128 stands for zero in the data rows.
Some points, each followed by its number:
[134 123 101 117 130  90 119 123 115  98 121 162 151 152 123 107 116 148 113  62 118 145 130 122 171 143 109 155 134 136 139 164] 0
[120 122  98  98 137 107 148 138 120 127 153 147 134 185 145 111 160 165 121 143 149 136 157 119 137 143 120 118 132 121 171  97] 1
[156 146 146  87 125 137  98 145 141 110 130  85 130 165 131 164 169 154  94 144 118 122 160 121 112 100 119  75  96 143 101 143] 2
[ 81 104 125 205 141 123 165  83 116 145 151 160 159  95 134  62  86  82 193 137 127 139  97 139 143 157 146 154 171 105 168  99] 3
[148 135 127 135 113 121 123 125 117 138 136 128 145 117 123 117 131 113 133 124 125 126 138 126 131 146 134 111 116 132 124 108] 4
[101 118 126 172 131 108 130 109 121 111 157 148 160  94 131 112 104 101 158 136 119 143 103 128 146 153 148 142 133 134 146 106] 5
[136 137  86 114 117  80 127 115 135  77 160 176 138 121 117 133 150 140 110  77 144 109 135  99 152 146 108 147 171 137 182 162] 6
[107 125  87 115 128 138 127 143 146 105 142 132 126 148 124 121 131 130 125 100 115 121 116  97 143 144 134 127 167 140 128 115] 7
[109 128 123 142 161 116 118 134 134 111 140 119 136 130 127 117 121 111 138 126 122 134 113 126 143 132 135 149 143 128 130 111] 8
[ 89 126 130 129 148 110 163 135  96 124 133 119 147 114 132  98  96  98 123 158 139 143 156 145 118  56 108  94 154 112 131 123] 9
[116 101 109  92  97 150  64 135 180 141 158 110 115 241 128 192 195 176 171 155 113 106  90  92 155 234 110 161  93 129 141  89] 10
[128 117 188 181 133 130 131 113 103 131 101 118 139  71 117 108  66  66 140 122 109 151 119 153 101 120 176 124 133 111  89 123] 11
[175 144 177 105 120 149 131 119  93 144  97 111 105  89 116 113 161 143 104 127 145  95 160 135  99 112 135  87  72 124  71 135] 12
[104 137 125 147 139 130 143 127 134 119 136 132 127  99 143 108 114 117 128 138 143 137 126 137 116  96 123 150 157 137 149 141] 13
[ 89 113 145 142 137 145 146 113 113 136 115 116 143 133 139 114 110 113 155 165 118 125 115 140 116 125 134 120 153 115 110  96] 14
[108 127 120 133 129  98 129 151  93 127 154 146 149 138 131 121 134 133 127 131 132 133 148 114 152 106 129 105 128 128 138 106] 15
[141 131 121  81 100 124 115 150 130 107 141 121 110 143 141 152 156 154 103 129 143 128 127 123 123 126 114 109 109 135 119 142] 16
[111 142 143 171 186  94 235 113  71 136 109 124 160   0 140  66  28  13 139 102 149 127 146 183  94   3 129  98 158 119 129 172] 17
[103  98 151 203 152 103  97 147 137  72 119 140 166 129 122 131 111  86 151 155  63 168 107 138 128 108 180 124 136 142 108  94] 18
[113 139  98 111 107 121  81 129 171 131 171 146 139 184 138 144 172 190 128 142 119 123  96  98 160 174 109 164 121 148 141  96] 19
[115 123 169 133 146 120 184 109 121 138 124 109 136  92 112 111 103 117 136 135 146 133 119 153 118  66 119  97 139 110 114 138] 20
[190 103 123 134 145  94 132 149  84 102 120 128 143  98 122 145 128 102  88  79 110 137 170 132 123  89 166 104 132 139  79 149] 21
[ 73 114  63 133 102 140  63 135 179 111 154 177 138 219 122 135 165 197 154 143  87 142  72  86 162 219 107 208 166 141 176 101] 22
[146 102 104 137 113 122 134 139 112 110 123 130 133 113 111 137 123 122 112 109 119 144 129 124 128 112 151 116 150 130 124 138] 23
[116 141 140 118 155 127 176 131 100 129 127 123 104  94 131 114  88 107 109 115 162 128 147 150 103  56 115 114 147 135 139 157] 24
[126 115 125 130 103 126 101 136 175 106 163 144 121 186 131 132 153 162 158 137 112 136  98 114 155 240 119 159  86 151 170  73] 25
[145 137 100 104 130 121 147 146 104 129 165 127 124 137 137 112 126 133 114 129 126 123 139 108 145 105 115 122 132 121 131 125] 26
[142 160 201 131 163 103 191 138  76 182  86 112 135  14 159 122  41  39 125 108 174 128 155 165  66  23 109 100 124  94  84 174] 27
[103 120 146 142 126 126 131 134 135 118 141 127 137 147 135 123 123 140 148 144 117 138 124 123 138 114 118 116 142 106 124  94] 28
[157 127 128 146 137 125 104 128 136 138 112 127 121 109 134 133 124 106 121 129 113 133 122 118 114 126 171 132 120 111 106 167] 29
[135 132 120 117 119 105 150 117 129 103 145 135 143 124 113 113 137 119 128 144 135 122 142 129 145 140 114 121 112 147 141 128] 30
[170 131 155 116 123 137 157 145 101 143 114  80 113 121 122 132 146 142 104 143 143 105 172 155 111  88 105  67 101 109 102 140] 31
[192 162 168  75 112 139 169 119  66 114  69 100 112  72  89 123 109 118  54  76 169 118 197 160  83  76  69  77  99 141 124 227] 32
[141 142 200 169 143 145 147 114 137 145  76 109 122  95 127  84  76  95 133 119 127 155 147 142  91  96 136  86  84 108  55  98] 33
[107 111 150 228 171 107 132 105 121  94 101 155 162  44 120  85  71  40 205 126  94 167  86 172 133 118 191 172 152 122 128 118] 34
[125 123 170 172 182 136 159 113 110 136  95 105 127  28 141  83  54  53 137 122 139 146 142 164  95  52 163 104 149 102 102 149] 35
[123 133 159 166 149 142 140 119 105 144 107 122 125  76 129 102 102 109 121 120 140 131 139 151 103  85 148 127 135 121 103 143] 36
[153 121 141 149 145 135  97 134 121 124  99 114 136 112 129 139 134 122 116 144 102 128 137 139 122 114 149 125 108 143  79 141] 37
[180 125 160 106 128 136 173 128  90 146 117 106 122 113 129 119 114 120 129  91 142 112 169 135 118 125 144 120  96 113  81 121] 38
[147 124 161 157 178  82 220  95  52 127 110 128 159   0 126  65  37  43 135 100 165 129 169 204 108  12 138 100 188 118 114 155] 39
[152 139 109  45  90 147 150 126  92 161 135  97 100 174 128 148 179 174  71 132 189  96 158 107 146 159  76 117 108 134 123 147] 40
[189 126 127 103 104 135 136 142 113 144 134  96 111 148 130 149 153 148 106 122 141 122 153  98 125 151 116  90  75 124 104 123] 41
Which point above is nearest to each new point, looking only along the 4 directions in which the numbered points spread most? Its number follows each.
[120 111 155 156 127 161  86 114 164 145 112 125 116 146 118 144 137 125 147 170 112 116  90 132 118 155 131 141 116 126 102 107] -> 28
[ 99 116 133 154 127 144 125 130 134 113 124 121 125 130 124 124 133 131 150 155 113 129 115 109 130 152 146 113 120 119 124 103] -> 28
[ 45 105  72 163 118 121  63 141 189  95 180 177 140 226 124 144 159 165 181 156  83 148  59  85 162 216 131 195 159 133 192  88] -> 22
[150 125 150 140 129 140 137 132  96 151 115  81 116 130 128 135 131 101 123 139 132 108 147 134 103 121 139  88 127 108  93 140] -> 38
[132 107 137 136 113 138 119 127 143 141 106 118 113 136 120 127 136 131 129 124 128 122 125 124 127 151 144 139 122 133 117 133] -> 4
[ 97 137 119 177 159  96 139 118 144 114 123 162 147 108 134 125  89  91 163 129 103 163  88 146 125 125 150 165 158 122 159 130] -> 5
[120 122 133 156 147 141  89 116 143 153 132 114 145 133 138 114 152 134 141 172  95 134 103 136 117 150 157 144 136 110  96 121] -> 28
[ 83 132 103 112 123 143 113 105 163 139 167 152 124 133 139 124 143 156 137 183 144 107 109 113 140 165 101 162 167 125 190  94] -> 1
[ 81  88 112 156 116 149  84 124 172 116 123 143 118 177 109 128 136 168 155 152  92 123  80 103 144 204 141 171 167 144 138  88] -> 25
[169 179 103  38  99 118 128 143 115 176 161 136  95 155 147 188 117 153  84  93 176 100 158 109 136 120  81 124  98 119 140 173] -> 40
[141 158 218 121 143 164 183  99  97 189  59  57 112  29 136 117  64  61 129 134 176 106 156 183  69  34 114  98  96  92  75 196] -> 27
[127 118 177 156 147 144 147 118 116 123 124 106 118  88 104  98 105  96 145 128 121 132 138 164 116 104 152  85 120 113 122 121] -> 36
[ 91  92 121 158 131 138  49 114 183 119 122 118 140 177 127 173 140 129 163 160  85 135  75 114 136 176 162 168 131 143 119 100] -> 25
[146 138 103  96 121 123 129 161 122 120 144 145 123 158 125 138 138 163 100  92 138 130 161 121 142 108 107 117 136 129 118 124] -> 16
[150 148  78 117 119 110 124 104 153 125 126 172 140  84 116 146 126 141 124 108 147 158  89 145 141 115 122 180 131 147 179 168] -> 0
[136 143 153 109 159 140 142 129 104 119 123 105 135 116 139 118 109 111 103 111 133 129 146 144 119 108 135  95 113 126 110 143] -> 38
[128 124  80 112 115  92 142 138 128 111 134 161 148 143 139 117 145 120 124 105 109 121 148 130 142 119 119 153 131 125 173 141] -> 0
[157 148 156 128 126 139 117  94 142 134  98 138  98 128 106 139 124 131  88 125 133 121 111 130 103 116 124 138 115 132 114 147] -> 4
[199 134 173 123 140 126 175 127  62 138  92  86 147  49 110 101 113  81 107  91 137 136 192 187 102  59 140  76 107 113  70 153] -> 27
[104 146 110 108 110 155 119 128 166 165 138 140 105 139 129 127 131 161 122 149 146  93 102  86 126 159 107 165 146 114 127 136] -> 1
[123 135  74  98 110 133 128 114 140 169 155 165 119 135 141 145 157 173 123 102 169 126 106 129 138 164  85 179 132 132 166 158] -> 1
